grid =
array([[ -3, -42,  -8,  44, -18,  14,   3, -24,  21,  -2,  17],
       [ -6,  29, -11, -15,  20, -14,   6,   9,  15,   6,  -8],
       [ 13,  21,  13, -25,  18, -40, -16,   6, -30, -19, -27],
       [-12,  -7,  -4,   6,   3,  -4,  -3,  10,  -9, -10,   3],
       [ -6,  -8,  -7,  10,  -1, -14,  10,   8,  -4,   8,  -4],
       [ -2,  -6,   7,   0,   2,  -2,  -4,  13,   7,  -3,   7],
       [ -9, -25,   5, -20,  -2,   5,   4,  17, -27,  -5,   2],
       [  7,   8,  -2,  22, -25,  10, -10, -17,  27,   9, -12],
       [ -7,   4,  -6,  -9, -11,  -2,  21,  21,  -7,   1,   8],
       [  3,  15,  -2, -13,  14,  -8,  -2,  14,  -2,   1,  -7],
       [  4, -16,  -9, -22,   5,   4,  23,   5,  -9,  -3,  27],
       [ -2,  -1,  -6, -13,   1,  -6,  12,   9,  -8,  -3,  11],
       [ -2,  -3, -12,   8, -19,  17,  16,   2,  16,   8,  17],
       [ -5,  -4,  10,   0,  -3,   3,  -3,  13,   5,  -6,   3]])
The entry just right of the largest entry? -18
The top entry of the column that holds the smallest entry is -42
The third smallest entry? -30
The 3rd entry on the main diagonal: 13
The 2nd largest entry? 29
The top-right entry? 17
The bottom-left entry is -5
The bottom entry of the column that holds the smallest entry is -4
The top-left entry is -3
The entry directly below the largest entry? -15
The bottom entry of the column that holds the largest entry -> 0
The entry directly below -20 is 22
The entry just left of 18? -25
The last entry, reading row by row -> 3
The 3rd entry in reading order? -8
The fourth entry, reading row by row? 44
The entry just left of 23? 4
The second smallest entry is -40
The entry directly below 12? 16
The entry just right of 20 -> -14
The third entry from the end, reading row by row? 5
The smallest entry in the last column is -27
The 2nd entry from the end, reading row by row -> -6

Questions about the row below.
1) Read off the entry just right of the smallest entry.
2) Read off the entry just right of 3.
3) Read off the maximum.
4) Read off the entry just left of -5.
[ -8   3  -5 -18  -2  -7 -43   2   6   0  -6  -9  10 -18  -1]
1) 2
2) -5
3) 10
4) 3

 -9   -9   15   -8   16   16   -9   -9   -9   16   16   -8   16   -9   16   16
 15   15   -7   15   -7   -7   15   15   15   -7   -7   14   -7   15   -7   -7
 -8   -8   15   -8   15   16   -8   -8   -8   15   16   -8   16   -8   15   15
-25  -25   31  -25   32   33  -25  -25  -25   33   33  -25   33  -25   32   32
 20   21  -13   20  -13  -14   21   21   21  -13  -14   20  -14   21  -13  -13
-15  -15   22  -15   22   23  -15  -15  -15   23   23  -15   23  -15   22   22
 33   34  -26   33  -26  -27   34   34   34  -27  -27   33  -27   34  -26  -26
 -2   -2    9   -2    9   10   -2   -2   -2    9   10   -2   10   -2    9    9
 -7   -7   14   -7   14   14   -7   -7   -7   14   15   -7   15   -7   14   14
 -9   -9   16   -9   17   17   -9  -10  -10   17   17   -9   17  -10   17   17
-16  -17   23  -16   24   24  -17  -17  -17   24   24  -16   25  -17   23   24
-31  -32   37  -31   38   40  -32  -32  -32   39   40  -31   40  -32   38   38
Which number is the last entry, reading row by row? 38
Which number is the entry in the bottom-left corner? -31
The first entry in reading order is -9
The entry in the top-right corner is 16
Which number is the fourth entry from the end, reading row by row? 40
The fifth entry, reading row by row -> 16
Which number is the 2nd entry on the main diagonal? 15
The third entry on the main diagonal: 15

9.478	33.937	103.173	204.822	94.109	112.039	83.722	189.769	167.963	90.685	149.056	103.298	170.986	93.075	58.559
135.830	24.153	92.629	-1.665	113.397	209.342	95.605	123.294	119.046	51.966	91.414	-166.134	105.911	99.845	117.183
8.492	54.805	35.857	82.323	-56.633	89.352	104.494	34.871	45.765	60.016	68.847	4.433	7.917	58.033	28.568
110.134	134.581	151.528	229.123	249.254	79.452	109.121	27.530	36.687	125.648	94.573	-303.972	165.927	120.173	185.045
140.319	187.962	38.669	52.785	176.084	195.105	155.451	78.517	181.562	29.934	111.416	147.115	203.126	108.246	-15.758
212.957	23.111	101.801	10.456	40.467	66.999	171.145	101.057	141.079	105.065	53.475	-15.321	105.683	135.697	142.603
68.733	182.061	126.471	147.059	195.376	71.148	96.560	96.212	80.191	202.362	44.814	136.616	136.116	84.704	27.997
Indices start at 0.
The entry in the bottom-right corner is 27.997
The entry directly below the largest entry -> 176.084
The largest entry -> 249.254
Report the entry just right of 24.153.
A: 92.629
Report the entry just right of 209.342.
A: 95.605
The entry in row 0 and column 0 is 9.478
The entry just left of the largest entry is 229.123
Report the entry directly above the centre entry.
A: 34.871
The entry in row 0 and column 1: 33.937
Report the entry just left of 84.704.
A: 136.116
Report the entry at row 1, column 0.
A: 135.830
The entry directly above 117.183 is 58.559
The entry at row 0, column 2 -> 103.173
The entry directly below the centre entry is 78.517
The entry just right of 134.581 is 151.528
Report the entry directly below the smallest entry.
A: 147.115
Report the entry directly below 212.957.
A: 68.733
The entry directly above 66.999 is 195.105
Report the entry just right of the centre entry.
A: 36.687
The bottom entry of the column that holds the largest entry: 195.376
Report the entry just left of 105.683.
A: -15.321
The entry directly above 249.254 is -56.633
The entry just left of 78.517 -> 155.451
Report the bottom entry of the column that holds the smallest entry.
A: 136.616
Report the top entry of the column that holds the largest entry.
A: 94.109
The entry at row 1, column 1: 24.153
The entry directly above the smallest entry: 4.433
Report the entry just left of the smallest entry.
A: 94.573
Report the median of all entries.
A: 99.845
The entry directly above -166.134 -> 103.298

-8,17,9,0,42,-4,0,8,-4,18,11,0,-11,5,-15
-5,4,-1,18,-4,-14,11,-3,-2,8,-3,-9,-3,-1,-1
-7,10,0,35,14,-17,14,-4,-4,13,-3,-12,-9,-1,-12
0,-2,2,-19,-6,16,-6,6,1,3,5,15,3,4,3
5,-8,-6,10,-18,-13,-1,-7,2,-15,-7,-11,7,-6,5
4,-6,3,-23,4,27,-10,5,2,-4,4,17,-1,3,-13
2,-5,1,-17,-6,10,-7,2,1,-3,1,7,2,2,-5
6,-8,-7,3,-21,-11,1,-7,3,-16,-7,-9,10,-5,33
Counting starts at 0.
Read off the entry just left of the smallest entry.
A: 3
Read off the entry in row 0 and column 2.
A: 9
Read off the entry in the bottom-right corner.
A: 33
The top-left entry is -8
The entry just left of the largest entry: 0
Read off the entry at row 2, column 0.
A: -7
The entry just right of -14 -> 11
The entry at row 1, column 0 -> -5
Read off the entry at row 0, column 1.
A: 17
Read off the top-right entry.
A: -15
The entry just right of the largest entry: -4
The bottom entry of the column that holds the largest entry -> -21
Read off the entry just right of -23.
A: 4
The bottom-left entry: 6
Read off the entry at row 1, column 2.
A: -1
The entry in row 1 and column 1: 4
Read off the entry directly above 35.
A: 18
The entry in row 2 and column 1 -> 10
Read off the entry directly below -19.
A: 10
The bottom entry of the column that holds the smallest entry -> 3
